Each named move below is a turn or a mirror, shown by a few rows before and after it. Which moves, in which order, take the first row of each later pair to the second? The first pair is answered.
k_824 (before -> after):
[-3.43  1.08 -0.56  4.97  2.09 -0.25 -5.04 -1.52 -0.28  0.38  3.21  2.56
  0.20 -0.74 -1.77 -1.41 -0.91 -2.00  0.55 -2.04  1.07]  ->  [-4.02  0.15 -0.95  4.70  1.48 -0.33 -4.52 -1.89 -0.23 -0.25  3.07  1.83
 -0.13 -1.82 -2.41 -1.91 -1.13 -2.00  0.84 -2.13 -0.76]
[ 1.47 -1.42  1.20  1.07 -1.33  0.95 -0.04 -0.62 -0.11 -0.64 -1.66  0.86
  0.51 -0.54  1.49 -0.14  1.35 -2.61  0.26 -0.25  1.05]  ->  [ 0.87 -1.74  1.12  1.02 -1.27  1.02  0.05 -0.76 -0.10 -0.80 -1.45  0.86
  0.05 -1.34  1.18 -0.43  1.32 -2.58  0.48 -0.46  0.40]
[-0.76  0.44  0.10 -0.68 -0.96 -0.79  1.11 -2.57 -0.39  1.53 -1.20  0.17
  0.37  1.37 -0.90  1.42  0.61  0.25  1.28  2.61  0.31]  ->  [-0.58  0.10  0.37 -0.89 -1.23 -0.99  1.31 -2.43 -0.18  1.20 -1.10 -0.03
  0.04  1.10 -1.31  1.41  0.53  0.14  1.24  2.28 -0.09]
[ 0.16 -0.66  0.33 -0.09 -2.68  1.48  1.27  0.05 -0.90  0.36 -0.46  0.02
  0.55 -0.97  0.84  0.15  1.76 -2.07  1.32  1.45 -0.39]  ->  [ 0.74 -0.02  0.46  0.07 -2.65  1.05  1.02  0.32 -1.32  0.51 -0.90  0.83
  0.49 -0.15  1.78  0.59  1.93 -1.91  1.01  1.57  0.42]
k_617 (before -> after):
[-0.60  0.28  0.30  0.78  2.00 -2.32 -1.58 -0.11  1.06  0.36  0.11  1.33
  0.08  1.21 -0.35 -0.50 -0.20  0.90 -0.23 -0.07  0.90]  ->  [-1.70  1.10 -0.41 -0.65  1.22 -1.50 -0.73 -1.09  0.99  1.28  0.32  0.39
  0.15  1.09 -1.15  1.09 -0.15  0.72 -0.73 -0.38  0.49]
[ 0.15  0.02 -0.62  0.56  1.62 -2.15  1.41  2.27  1.15 -1.43  0.29  1.31
 -0.51 -1.20 -1.10 -1.71 -0.22  0.64 -1.31 -1.90 -0.49]  ->  [-1.15  1.03 -1.00 -0.83  0.96 -1.65  2.46  0.86  1.30 -0.59  0.74  0.17
 -0.28 -0.89 -2.51 -0.31 -0.26 -0.17 -2.30 -2.08 -1.05]
[ 3.32 -0.68  1.10 -0.44  1.42  0.13  0.48  4.25 -1.20 -0.13  0.15  1.05
  1.21  1.92  0.54 -2.18 -1.78  1.61  1.11 -0.57  0.13]  ->  [ 0.25  1.41 -0.39 -3.28 -0.05  1.33  2.26  2.05 -1.05  1.96  0.54 -1.29
  1.40  2.54 -1.73  1.34 -2.35  0.52 -0.13 -0.47 -1.06]
[ 0.14 -0.03  1.35 -0.20 -1.14 -1.45  1.20 -0.47 -0.78  0.92 -0.30  0.10
 -0.52 -0.30  0.16 -0.41  0.99 -1.93 -0.93  0.18  0.17]  ->  [ 0.89  0.07  1.57  0.18 -0.95 -2.12  0.62 -0.04 -0.79  0.86 -0.32  0.42
 -0.50 -0.07 -0.08 -0.77  0.83 -2.00 -0.68  0.16  0.43]
k_608 (before -> after):
[-0.90  2.42  0.11  0.01 -2.46  2.47  1.23 -0.58  0.57 -0.48 -1.38  0.31
 -0.79 -0.71  0.59  1.80  0.95 -2.58 -1.02 -0.51  0.18]  ->  [-1.87  2.34  1.05  0.43 -0.37 -0.55 -0.81 -0.28  1.84 -0.11 -0.84  1.03
 -1.04 -1.06 -1.03  0.41  0.00 -3.04 -1.65 -1.75 -1.30]
[-0.33  3.40  2.05  4.31  0.50  1.80  0.15  0.34 -0.50  2.64  1.38  1.16
 -0.72  1.18  2.71  1.44  1.92 -3.93 -1.07  0.35  4.39]  ->  [-0.53  2.47  2.89  5.80  3.46 -0.95 -1.70  0.58  0.67  2.09  1.85  1.90
 -1.07  0.38  1.01 -0.51  0.23 -3.11 -1.23 -1.37  2.84]
[ 2.52  2.07 -0.20  2.81 -0.45 -0.21 -1.49  0.63  0.78  0.33  0.90  2.42
 -0.23  2.19 -1.54  3.14 -2.31  3.33 -1.24 -0.12  0.13]  ->  [ 3.15  1.67 -0.37  2.35 -0.37  0.50 -1.00  0.82  0.42 -0.22  0.89  2.28
 -0.48  1.97 -0.76  2.58 -2.53  3.92 -0.93  0.00  0.19]
Pairs:
Between the rows of a pair lie 2 to 3 moves.
[ 2.09 -2.70  0.26  2.96  2.33 -2.05 -2.15  1.64  0.11 -1.77 -0.06 -0.29
  0.24 -0.84  1.36 -1.71  1.14  2.04  0.87 -1.59 -2.69]  ->  [-0.10  3.06 -1.06  0.01  1.54 -0.51 -0.36 -0.12 -0.03  2.77  0.73 -1.42
  1.36  3.59  0.94  4.55  1.61  0.82 -1.62 -0.63  0.56]  k_617 then k_824
[ 1.02 -0.49  0.25  1.25  1.00 -1.25 -2.92  2.14  0.31 -0.18  0.47  0.09
  0.59  0.31  0.98 -3.31 -0.11 -0.44 -0.47 -0.12  0.14]  ->  [ 1.00  0.33 -0.33 -0.16 -1.46  1.63 -1.06  1.57 -0.60 -0.16 -0.43 -1.01
  1.11  0.99  2.49 -0.96  1.54 -1.40  0.08  0.88  2.06]  k_608 then k_608
[-2.53  3.44  2.02  1.88  4.09 -4.48 -3.70 -0.62  0.18  3.38  0.92  2.21
  0.32  2.88 -1.04  1.66 -1.29 -1.32 -3.23 -1.58 -0.90]  ->  [-2.19 -1.13  2.55  2.88  3.81 -5.44 -3.46  0.05  0.69  0.44  0.80  1.58
 -1.21 -0.67 -1.89 -2.21 -1.69 -0.86 -1.40 -2.55 -4.56]  k_824 then k_617
[-0.84  4.71  0.31 -3.41 -4.55  4.63  0.03  0.41  3.13  4.47  0.16 -1.69
  2.12  1.55  0.50  1.45 -1.60 -2.08 -0.41  0.85  4.83]  ->  [-2.03  5.07  1.34 -1.45 -0.96  0.41 -2.86  0.52  4.52  6.06  1.16 -0.24
  1.81  1.77 -1.32  0.51 -2.94 -2.37 -1.87 -0.65  3.94]  k_824 then k_608 then k_824
[ 2.16 -1.02 -0.04  2.35  1.63  0.26 -0.96 -0.03 -0.73 -1.73  1.46 -1.71
 -0.47 -3.99 -2.47 -1.61 -1.47  0.67  0.16 -0.47 -2.57]  ->  [ 1.31  0.20 -1.30 -0.02 -0.08  2.47  0.81 -1.02 -1.15 -1.44  1.42 -3.65
 -0.24 -3.80 -2.62 -0.04 -1.17  0.71 -0.25 -0.18 -2.74]  k_617 then k_608
[-1.42 -0.67 -0.67 -2.14  2.46 -2.72 -0.10 -1.40  1.52 -0.98  2.50  2.46
  0.02 -1.01 -1.21  0.72 -1.20  4.28  0.39 -5.19 -3.22]  ->  [-0.28 -1.52 -1.63 -2.72  1.37 -0.24  0.99 -0.95  0.88 -2.90  2.09  2.31
  0.53 -1.19  0.65  0.43 -0.79  6.23  1.92 -3.94 -2.34]  k_824 then k_608 then k_824
[ 0.31 -4.32  0.88  1.05 -2.05  0.99 -0.74  0.89  0.36 -2.48 -1.40  1.80
 -0.26 -0.18  0.90 -1.89 -1.59  0.93  0.83  0.37 -1.92]  ->  [-3.04  0.12  0.63 -0.86 -1.22 -0.31 -0.71 -1.39  1.80  1.70 -0.17  0.73
  0.12  1.74 -2.02  2.07 -2.55 -0.62 -1.75 -0.42 -2.07]  k_824 then k_617 then k_608
[ 2.10  0.99 -1.45 -1.96 -1.02  1.46  1.56  0.01 -0.82 -1.64 -1.74  1.37
  1.88  1.60 -0.07  2.94  0.68  2.16 -0.59  4.13  1.89]  ->  [ 3.55 -1.23 -0.80 -0.43  0.01  0.90  0.76  1.26 -1.31 -3.44 -1.80  2.57
  1.17  0.06  0.92  0.17  0.90  2.82  0.04  4.02  1.13]  k_824 then k_617 then k_824
[-0.96  0.03  1.81  3.44  1.67 -4.75 -3.10  0.16  0.90  1.78  0.13  2.11
 -1.46  0.57 -1.77 -1.48  0.74 -3.09 -1.35 -1.02 -0.31]  ->  [-1.91  2.04  1.08  2.28  1.03 -3.89 -2.35 -0.85  0.84  3.35  0.39  1.46
 -0.75  1.88 -2.23  0.67  0.78 -3.49 -2.32 -0.39  0.44]  k_824 then k_617 then k_824
[ 1.32 -0.80  1.47 -0.44  1.41  1.92 -1.50  2.02  0.27  0.51 -0.46  1.07
  0.46  3.73 -1.42 -0.62 -2.73 -0.42 -1.36  0.05  2.21]  ->  [ 1.32 -3.57  1.52 -0.16  1.46  1.35 -0.91  1.91  0.46 -1.23 -0.59  0.14
 -0.45  1.10 -2.28 -3.03 -2.54 -0.07 -0.41 -0.32 -0.56]  k_617 then k_824 then k_617
[-1.72 -1.96 -0.64 -3.92 -3.24  1.59  2.54 -1.30 -0.60 -1.02 -0.81 -1.90
 -0.18 -1.58 -1.33  1.17  0.82 -0.10  0.88  1.17 -1.48]  ->  [ 1.25  0.20  1.17  0.14  0.16 -1.69 -2.36  1.25 -1.03  0.88 -0.89  3.49
  1.21  2.23  2.05  0.78  1.66 -0.44  0.22  2.01  3.64]  k_608 then k_824 then k_617
[ 2.03 -0.87  0.20  1.71  2.61  0.11  0.29  0.68 -1.33 -2.04 -0.91  1.19
  0.36  1.55  0.94 -2.07 -0.51  2.29 -0.42  0.69  0.49]  ->  [ 0.66  1.11 -1.22 -0.21  0.07  2.43  2.52 -0.94 -2.11 -0.73 -1.04 -0.31
  1.01  2.41  0.89  1.13  0.51  1.07 -1.21  1.40  1.56]  k_608 then k_617
[ 0.67  4.02 -1.97 -5.13  1.61  1.49  0.72 -1.26 -0.05  0.95  0.54 -1.66
  0.28  4.64 -1.16  3.44 -0.76  1.59 -2.98  0.28  1.56]  ->  [-1.59  1.83 -1.74 -5.11  1.81 -0.17  1.31 -2.34  0.90  0.20  0.95 -3.07
 -0.94  1.86 -4.59  1.72 -1.52  1.20 -2.70 -1.82 -3.28]  k_824 then k_608
[-1.97 -1.10  0.00 -0.40 -0.85 -0.32  0.41 -0.27  0.64 -0.49 -0.28 -1.35
 -0.72 -1.70 -1.21  0.12  1.35 -2.16  0.65 -0.11 -1.81]  ->  [-1.88 -0.95  0.05  0.63  0.34 -1.96 -0.93  0.33  0.63 -0.06  0.04 -0.35
 -0.79 -1.72 -1.84 -0.54  0.64 -1.59  0.44 -0.76 -1.93]  k_824 then k_608 then k_824
[-3.12  0.45 -2.20 -2.56 -0.77  0.67  3.92 -1.29 -0.07  2.03  1.17 -0.62
  0.85  0.24 -1.44  2.05 -0.72 -0.25  0.39  0.99 -0.99]  ->  [ 0.83 -3.62 -0.24  1.26  1.19 -1.29  1.02  1.76 -0.73 -1.59  0.34  2.23
  0.34 -1.57  0.68 -3.30 -0.50  1.63  2.62  0.96 -0.48]  k_617 then k_824
[-1.12  3.19 -1.00 -1.03 -2.38  2.46  2.15 -1.41 -1.20  1.45 -0.60 -0.68
  0.96  2.02  0.31  3.14  1.23 -3.08 -0.70  0.97  2.49]  ->  [ 0.15 -3.57  0.20  1.34 -2.15  0.76  1.57  0.01 -0.65 -3.14 -0.91 -0.66
 -1.16 -2.97 -0.32 -2.63  1.45 -1.79  2.09  0.00 -1.95]  k_617 then k_824
[-2.27  3.30 -1.52 -3.12  0.56 -0.62  0.10 -1.99  1.58  1.05  2.07 -0.98
  1.26  1.75 -3.60  1.60 -1.43 -1.24 -4.15 -1.63 -1.63]  ->  [ 0.65 -2.33  0.19  0.47  2.18 -2.69 -1.64  0.32  1.59 -3.19  1.24  0.73
 -0.19 -2.33 -2.30 -4.88 -1.39  0.59 -1.84 -2.12 -3.78]  k_824 then k_617 then k_824
[-1.26 -2.11  0.93  1.44 -1.63 -1.88 -0.98 -0.51 -0.42 -0.35 -0.89  0.11
 -0.95 -0.70  0.92 -1.92  1.78 -3.59  0.27 -1.90 -0.16]  ->  [-1.57 -2.25  0.45  0.68 -0.91 -2.38 -1.37 -0.75 -0.11 -0.57 -0.55 -0.27
 -0.99 -1.56 -0.38 -2.24  1.04 -2.60  0.15 -2.49 -1.47]  k_617 then k_608
[-0.43  1.66  1.01  2.74  2.21 -1.75 -1.99 -0.27  1.14  1.45 -0.19  1.84
 -0.53  1.14 -0.54 -1.33 -1.03  0.54 -2.11  0.64  0.85]  ->  [-2.77  1.52 -0.13  0.96  1.07 -1.38 -0.38 -2.00  1.37  1.79 -0.02 -0.46
 -0.76  0.03 -2.54  0.14 -1.59 -0.71 -2.35  0.07 -1.68]  k_617 then k_824
